Each row is where one point has got to under a steady rotation. How many steps took it there?
The counts run from 0 to 563.
[30,-45,-8,5,26,-15,-46,19,-31,-30,-5,0,-11,-32,48,46,-14,36,19,32,10,-25,-51,-19,16,-14,2,-36,37,12,-28,-8,-5,-11,-3,29,2,-28,-18]  507
[10,-61,12,28,26,11,-36,49,25,14,0,1,-8,-32,17,37,0,32,-4,30,47,-23,-26,-19,7,1,0,-29,21,15,-10,33,31,-15,-9,10,8,-29,-40]  22
[-28,13,-3,27,21,8,-63,46,7,-10,-15,-28,-36,-49,-28,-5,-26,-8,-7,20,31,1,4,-12,29,1,-24,-5,26,2,15,-8,50,11,-29,11,-21,-43,-34]  391
[-1,-6,-40,1,16,7,-28,3,-24,-1,3,6,-51,25,2,31,-24,-5,55,7,-17,-39,-15,48,35,7,-5,-29,14,34,-30,-44,-4,-20,-2,5,-28,-24,-33]  81
[-16,-13,-11,0,46,-11,-38,-12,1,-7,15,-15,-32,-24,19,21,3,7,69,0,-28,-25,5,13,26,-14,-23,-8,15,3,-27,-28,-28,30,-28,40,5,-25,-44]  72
[0,13,10,9,61,-12,-6,3,-16,-25,23,-22,-61,-46,21,-17,2,-12,43,2,4,-19,16,-10,22,-25,-33,-13,40,20,-16,17,22,15,-27,22,-9,-43,-18]  549
[7,14,-24,-7,39,11,16,20,-38,-14,12,-26,-49,-17,19,13,1,-1,63,-7,22,-30,9,37,5,17,-10,-7,15,17,-20,-43,-18,-4,-9,35,11,-42,-28]  223
[-12,11,-8,20,40,-4,-7,36,-18,-25,34,-31,-16,-60,17,-17,-26,-7,-3,27,34,-17,-4,-25,11,11,-49,-14,38,22,9,17,44,3,-19,24,-29,-32,-27]  541
[-33,-18,12,34,24,18,-61,31,10,-11,2,-17,10,-16,-6,8,-40,15,15,20,6,-3,-3,-17,32,16,-19,-22,68,21,-20,-11,47,15,-34,-2,-37,-36,-22]  245
[6,2,-27,3,24,5,13,15,-16,18,51,-25,-57,-13,-3,7,17,2,28,6,43,-24,19,30,14,1,-38,-29,15,62,15,24,25,-37,-9,20,-42,-13,-14]  452
[22,8,-55,-14,15,-30,29,1,-33,2,19,-2,-71,-24,0,9,9,12,51,4,9,-20,20,34,19,-4,3,-40,13,14,6,-9,-11,5,17,6,0,-19,-57]  373
[17,-3,-11,37,17,-8,-52,34,21,-3,-19,31,-23,-27,15,9,-35,-6,-9,13,13,-16,-31,-33,27,-7,12,-41,52,-6,-8,29,44,17,-8,-21,-22,-39,-37]  98
[-11,-21,-9,17,41,2,-44,18,-1,-31,-8,-4,-7,-36,19,22,-33,19,33,16,-15,-13,-25,8,29,4,18,-14,55,-18,-32,-40,-20,43,-16,31,25,-26,-33]  324
[27,17,-23,25,12,-10,-10,40,10,7,19,6,-7,-32,43,9,-18,-7,14,8,9,-18,-19,-32,5,23,-2,-41,81,-17,-10,34,21,18,-7,8,-14,-27,-43]  435
[-13,-29,-15,14,16,44,-39,26,5,0,16,21,-28,18,16,30,-26,4,16,20,29,-50,-15,46,17,16,16,-28,25,43,-37,-9,35,-10,13,-11,-19,-26,-13]  419
[3,-45,-46,-9,-29,22,-17,10,-6,4,-5,8,-35,29,17,42,-14,32,49,0,6,2,23,19,-8,27,4,-51,39,25,-6,-4,23,4,-16,11,-23,-3,-55]  340
[-6,-7,-31,-17,23,-6,-14,32,-31,-47,22,-24,-18,-64,31,-19,-44,-10,1,27,40,-8,6,-26,-6,15,-25,-19,33,23,16,0,24,2,-10,21,-22,-32,-48]  540
[27,-19,-1,45,36,24,3,33,7,23,17,0,-46,-21,22,44,25,9,22,11,13,-26,-17,-9,-3,10,-5,-50,53,-19,-33,26,24,21,-16,16,14,-16,-27]  513
[27,-18,-29,13,-7,2,-11,9,14,37,11,11,-41,-6,-8,42,21,33,50,-5,15,-7,14,10,23,7,9,-54,37,28,19,-2,-18,6,-5,-42,-45,-21,-26]  189
[28,-46,-6,29,33,14,-38,18,5,4,15,-14,-29,-39,21,63,17,29,8,26,8,-6,-32,-13,5,-6,-12,-47,47,-20,-20,-6,-8,21,-18,27,10,-8,-17]  510
[-4,10,-42,6,13,0,-16,-11,-30,-26,-25,3,-75,8,3,24,-24,-5,63,-13,-11,-8,15,16,17,4,-6,-26,26,8,-9,-34,11,32,-30,15,-29,-35,-38]  483
[43,-43,-10,4,27,-14,-21,33,-16,-4,17,-17,-2,-61,34,46,1,48,5,32,23,-19,-41,-15,12,0,-7,-42,47,4,-6,-5,-19,-9,-2,34,3,-14,-24]  27
[-7,-26,-11,9,45,-20,-19,22,-33,-51,-17,6,-6,-43,0,16,-35,36,27,20,-6,-22,-31,21,32,-15,15,-2,42,16,-19,-21,9,13,-8,40,21,-35,-25]  320
[49,-4,-6,6,12,0,-9,16,-8,9,-4,-1,-77,-6,49,28,18,-8,33,-5,36,-17,-2,-18,7,-11,-18,-51,38,7,-12,24,9,-5,-14,12,-34,-39,-7]  110
[14,21,-36,19,-1,-9,-16,11,-34,-5,-39,16,-68,21,6,27,-14,-7,60,-20,-9,-17,-14,-1,21,8,-8,-36,49,-15,-25,-19,32,-5,-32,20,-22,-38,-33]  0
[4,9,16,11,58,12,6,31,-19,6,6,-19,-70,-30,12,-3,13,-7,56,-1,40,-41,11,11,10,-3,-23,-9,19,6,-31,-2,12,10,-17,12,13,-58,-17]  220
[-34,-43,-21,4,30,19,-41,18,1,-24,9,-22,-31,-35,-25,26,-21,27,10,25,34,-11,9,43,8,-4,-22,-5,2,58,13,-25,19,4,-17,40,-8,-19,-23]  311
[25,4,-8,10,37,12,8,22,-12,10,52,-21,-52,-43,36,17,19,-24,32,18,22,-41,-13,-19,6,9,-36,-34,16,-5,-19,-6,-12,3,-6,-11,-17,-27,-25]  366
[6,-11,-10,13,34,5,-22,-4,-13,-22,-26,15,-57,11,45,23,-1,-10,68,-11,-1,-42,3,24,12,-2,1,-23,16,11,-35,-2,18,35,-29,47,1,-39,-23]  406
[37,-8,-23,-17,2,-22,-20,3,-8,0,22,-28,-35,-26,56,12,8,11,51,-8,15,-6,14,-16,9,9,-23,-51,53,17,5,0,-36,16,-14,11,-35,-15,-38]  442
[4,-16,-13,38,23,12,-35,2,35,24,-4,-3,-36,17,-21,47,17,24,49,-6,-1,-28,-13,62,30,6,-2,-10,34,31,-14,4,2,-6,-25,49,-9,-8,-7]  412
[30,5,-43,14,14,1,19,13,0,18,39,-20,-31,-39,3,34,17,29,49,-3,15,-11,15,31,8,22,-5,-37,58,14,21,-13,-38,14,0,16,-6,-7,-35]  39
[-23,21,-47,44,7,20,-34,7,9,-4,-11,11,-42,17,-6,9,-32,-23,37,-9,0,-23,-2,43,13,32,-23,-13,25,28,6,0,47,11,-28,34,-41,-26,-25]  488
[24,-30,-46,-12,9,-22,6,18,-12,-5,14,-1,-64,-21,18,14,-2,20,16,6,33,-22,15,57,17,-11,17,-28,4,46,25,23,-10,-13,19,30,3,-5,-23]  121
[-26,-22,-20,-9,5,-18,-20,37,-17,-17,1,-36,-30,-41,-41,-3,-23,38,3,28,38,18,25,-2,21,-7,-21,-13,33,36,35,8,31,-19,-29,14,-15,-16,-50]  55
[5,-20,-1,18,33,-5,-35,35,20,-1,35,2,5,-32,40,1,-21,3,2,28,34,-34,-21,-26,17,11,-22,-34,35,43,-10,50,37,-8,4,-2,-41,-24,-27]  354
[-13,-5,31,18,62,-8,-2,-12,-3,-6,29,-31,-45,-52,-9,-3,24,15,51,16,0,-13,23,-9,17,-14,-41,-11,32,22,-9,10,8,32,-34,23,-8,-42,-27]  550
